In the rows, zero is written as 128.
Each path below is one point turned by a fixed rotation once a step. After each direction that follows a path, write how fast that rotation turns it, in degrees a step (0 if it stays still).
Each turn is a multiple of 5 degrees from 10 to 175, or 0.
Each row of a path follows its step; steps can be skipped.
Path 1:
step 1: [114 136 151 131 133 123 129 127 118 120 138 120 137 130 124 128 124 114
 113 118 122 122 128 126 121 140 119 119 134 119 119 127 134 138 126 143
 137 118 128 121 117 119 128 132 127 133 121 129 127 123 131]
step 6: [137 135 113 121 130 121 140 118 126 128 114 128 110 127 133 131 136 140
 126 123 115 144 126 135 124 124 133 111 140 127 127 121 131 138 127 133
 128 120 117 124 116 114 142 130 122 131 131 122 124 124 119]
step 7: [133 131 133 112 132 114 148 109 123 123 123 119 145 130 124 117 118 132
 128 109 126 126 125 124 113 123 121 126 138 129 126 120 134 135 132 128
 133 126 132 119 130 128 127 136 131 130 123 141 129 120 121]
step 8: [134 131 128 131 150 118 126 134 119 132 123 132 128 138 120 123 132 136
 110 132 129 120 127 126 120 134 123 118 129 117 147 116 125 144 120 126
 126 127 115 125 127 120 121 131 119 133 118 139 126 120 119]
step 9: [129 130 122 134 134 122 132 123 126 128 124 119 121 120 136 122 126 126
 122 124 111 120 132 122 132 145 122 116 141 114 116 115 135 135 147 134
 126 123 118 126 125 116 137 132 133 137 133 124 133 125 114]
step 11: [115 137 141 127 140 112 126 128 124 127 128 125 135 130 133 118 108 131
 107 131 138 125 117 122 129 137 127 117 135 132 131 120 131 136 127 147
 120 126 123 129 129 136 130 130 131 126 113 136 129 125 122]
step 13: [114 129 121 129 121 115 137 119 126 126 132 109 134 128 123 130 124 138
 134 133 130 130 126 132 128 124 131 123 128 126 111 112 121 138 130 145
 126 129 128 115 118 123 129 143 136 119 136 125 135 114 117]
step 15: [124 130 136 129 135 123 138 133 110 131 128 115 133 114 122 126 119 133
 115 130 128 142 128 126 113 126 116 121 133 127 128 124 145 139 146 129
 132 134 121 129 118 127 139 133 116 131 132 133 123 123 130]
step 17: [124 133 138 127 131 114 131 117 119 129 121 125 132 129 139 128 120 129
 118 117 121 123 131 131 127 131 116 117 136 134 128 117 139 131 115 138
 139 121 135 111 121 109 121 135 132 132 140 131 124 125 116]
step 18: [139 138 137 122 139 115 127 127 105 131 133 135 128 127 137 132 136 123
 115 122 127 131 138 130 120 129 124 121 125 119 130 119 131 136 136 124
 140 137 119 128 126 124 139 135 124 132 108 136 130 114 131]
Directions:
[130 128 127 130 132 127 129 131 127 125 129 129 125 123 129 127 128 127
 131 126 125 127 128 128 126 130 126 125 127 132 123 131 130 127 127 130
 127 126 129 129 124 127 130 127 131 134 127 130 125 131 130] => 130
[132 127 130 132 128 126 127 128 132 129 126 130 128 127 127 129 126 133
 128 130 130 126 126 125 125 126 123 129 124 128 131 128 127 128 130 126
 128 123 128 124 127 130 125 129 132 128 131 131 131 129 127] => 85
[126 127 127 126 131 131 130 128 126 124 126 124 131 125 126 131 131 127
 126 128 125 125 129 129 124 126 127 131 132 128 130 132 129 128 128 124
 127 125 126 128 127 125 125 126 125 129 130 130 127 127 123] => 45
[131 132 125 128 127 124 127 126 130 128 127 129 128 128 130 124 130 128
 130 120 127 126 127 127 127 124 128 127 126 127 132 129 127 128 127 126
 132 127 128 131 127 127 128 126 123 130 128 126 129 126 127] => 25
[124 125 126 127 127 127 126 127 126 129 127 129 129 123 129 124 122 127
 128 129 129 126 128 126 127 128 124 126 132 128 129 127 124 124 130 130
 126 127 132 129 128 125 129 130 127 125 132 129 128 124 131] => 175
[131 128 125 130 130 133 128 128 127 126 127 127 128 125 130 129 125 127
 126 130 129 127 126 130 133 125 127 122 129 128 133 125 131 126 124 129
 128 131 130 128 127 130 125 125 130 128 127 126 129 127 125] => 125
Path 2:
step 0: [122 122 105 122 131 141 128 126 127 127 124 134 128 119 125 122 142 128
 121 133 134 131 127 134 128 135 140 134 122 130 125 127 145 107 132 141
 129 136 132 130 134 115 125 140 116 124 139 124 131 136 120]
step 2: [120 133 120 107 123 123 126 135 116 132 128 109 111 128 137 126 129 126
 130 126 127 129 124 135 117 133 123 130 139 123 136 134 139 137 133 124
 144 132 113 125 129 129 129 124 117 131 132 143 126 118 124]
step 4: [137 134 118 125 121 123 131 131 115 126 120 124 117 113 128 116 120 127
 129 133 119 126 137 138 129 129 132 132 128 124 133 127 121 122 126 117
 113 134 117 135 111 137 125 137 134 132 114 113 142 145 123]
step 7: [115 133 124 131 131 125 131 144 146 111 124 125 148 129 124 125 132 127
 130 131 118 125 126 134 135 111 118 134 135 135 118 135 132 125 122 109
 135 133 130 127 124 130 126 131 140 138 131 125 141 128 127]
step 11: [122 129 123 126 126 140 132 133 129 126 133 144 136 113 130 133 134 127
 130 127 137 127 115 131 141 136 114 115 122 139 127 133 136 126 138 141
 140 127 133 123 126 139 137 127 128 129 122 112 120 148 132]
step 12: [126 119 115 122 131 133 137 112 128 111 113 127 117 117 128 129 123 126
 122 125 136 123 126 121 131 136 125 136 119 131 122 125 135 143 134 128
 113 124 123 141 127 118 118 148 136 121 125 134 128 133 128]
step 13: [120 141 117 113 122 125 117 128 137 133 135 131 143 140 142 134 130 133
 131 125 131 118 135 111 129 130 116 133 132 121 124 131 143 137 120 119
 132 124 112 128 129 130 135 134 131 128 118 126 119 118 137]
step 14: [122 131 126 140 125 135 127 132 119 139 139 112 114 122 143 141 137 129
 132 129 134 132 116 141 128 130 125 132 129 128 137 137 130 121 126 122
 133 131 126 132 135 118 131 138 145 126 130 143 123 134 143]
step 16: [144 130 137 117 130 118 115 122 115 132 128 137 120 126 133 136 123 145
 126 136 117 114 136 133 119 129 132 126 115 129 133 121 143 129 126 115
 125 132 127 115 132 124 120 130 127 131 122 132 136 144 135]
step 17: [123 130 121 112 114 123 128 124 129 127 142 121 132 135 140 130 135 132
 130 137 128 135 107 137 132 132 132 122 130 136 121 112 134 130 131 128
 137 132 133 129 120 135 131 115 113 116 135 144 125 136 117]
Directions:
[126 131 130 132 129 131 130 127 130 130 130 127 125 126 131 129 128 128
 128 125 130 129 123 131 123 132 128 124 130 128 129 129 131 131 131 130
 128 126 129 131 129 130 129 125 125 128 127 129 132 128 125] => 120
[128 126 129 125 128 122 124 122 126 128 129 126 129 132 132 130 126 128
 127 128 127 128 129 126 125 131 129 128 131 128 125 125 128 128 127 132
 129 125 127 129 129 127 129 127 131 129 123 131 127 127 124] => 95
[128 128 131 128 130 127 131 130 125 123 128 129 131 129 129 124 127 132
 123 134 128 129 129 131 126 132 125 127 128 131 127 127 132 129 130 130
 128 130 130 128 128 130 125 130 128 130 129 129 124 126 129] => 70
[128 132 129 125 127 130 127 125 126 125 131 127 128 132 127 128 125 130
 130 128 129 129 130 126 128 131 132 126 130 127 126 127 127 133 129 124
 124 130 126 126 130 123 127 128 124 125 129 126 128 131 130] => 95
[130 123 128 124 127 130 128 127 125 128 132 129 126 126 126 133 127 127
 129 129 123 127 129 130 130 130 128 124 128 131 131 126 125 130 129 127
 126 128 130 128 124 135 128 128 127 128 129 127 128 127 126] => 55
Path 3:
step 0: [122 109 129 129 141 120 141 131 122 148 117 133 127 131 122 135 127 111
 131 132 136 136 122 126 133 117 126 127 118 128 125 104 135 133 133 151
 132 127 128 119 136 121 122 121 131 117 130 123 118 133 133]
step 4: [110 136 141 132 128 113 128 128 117 133 136 129 131 131 137 137 132 126
 138 131 140 125 111 140 122 119 122 133 114 119 135 112 126 131 122 130
 122 120 122 116 120 123 113 141 113 130 132 137 127 134 136]
step 6: [126 134 137 139 148 137 126 126 133 138 129 128 124 136 131 112 138 117
 142 123 143 133 119 137 120 113 135 119 113 136 124 120 121 133 134 137
 143 120 118 131 128 124 114 133 119 128 131 130 114 124 130]
step 7: [122 138 144 141 139 130 114 122 128 142 127 120 137 135 114 132 130 123
 126 128 147 117 122 131 125 122 125 121 119 119 118 125 134 128 121 124
 131 116 131 123 125 116 119 143 127 148 122 141 116 130 126]
step 8: [128 129 143 133 126 126 125 127 133 146 137 135 128 144 115 134 124 138
 135 122 140 122 121 124 133 132 127 123 121 129 108 111 128 139 131 149
 128 111 122 127 133 119 121 121 132 123 116 136 121 129 135]
step 9: [131 139 134 133 132 121 135 118 130 136 129 131 130 130 137 123 130 132
 127 136 135 136 127 132 119 119 115 130 102 122 113 110 135 120 138 148
 127 122 118 127 129 123 104 136 126 131 124 128 126 134 132]
step 10: [114 127 132 122 134 126 124 119 127 147 131 118 115 127 115 135 113 127
 129 137 139 139 122 121 133 127 126 138 119 129 116 117 139 122 119 127
 133 110 122 127 132 126 106 139 118 136 130 125 123 135 125]
step 11: [133 121 130 129 126 136 124 132 129 141 132 130 126 141 113 119 124 118
 143 127 142 135 123 119 129 113 123 137 119 139 119 125 132 119 128 139
 126 119 107 130 136 124 116 134 133 123 125 125 105 118 138]
step 12: [125 125 129 128 132 131 137 140 125 153 132 130 144 127 119 126 133 118
 131 131 141 129 117 134 123 117 122 133 121 128 125 136 138 121 134 139
 132 128 121 120 126 113 114 150 127 138 119 136 124 143 138]
step 14: [129 121 139 128 128 119 142 129 125 130 131 147 116 135 121 124 135 139
 137 122 132 139 131 129 117 113 112 127 120 129 126 120 118 127 127 136
 139 120 110 124 138 125 115 147 124 126 118 127 126 129 137]
Directions:
[126 130 127 131 132 128 127 124 125 126 130 126 129 131 130 132 131 126
 129 124 128 125 129 130 129 131 128 129 125 131 125 129 124 132 131 126
 124 127 131 127 126 127 126 127 127 125 131 127 126 128 125] => 20
[131 129 130 131 127 126 128 131 125 132 127 131 133 128 129 129 127 131
 128 126 129 122 127 128 132 129 129 131 129 128 130 129 129 129 130 130
 123 129 127 126 123 129 128 126 130 129 125 131 130 131 129] => 80
[130 126 130 130 125 127 128 132 126 132 130 128 129 130 126 128 129 125
 128 129 128 130 130 130 127 125 126 126 129 128 123 132 127 130 129 127
 132 133 133 131 125 128 130 126 126 130 126 130 125 127 126] => 65
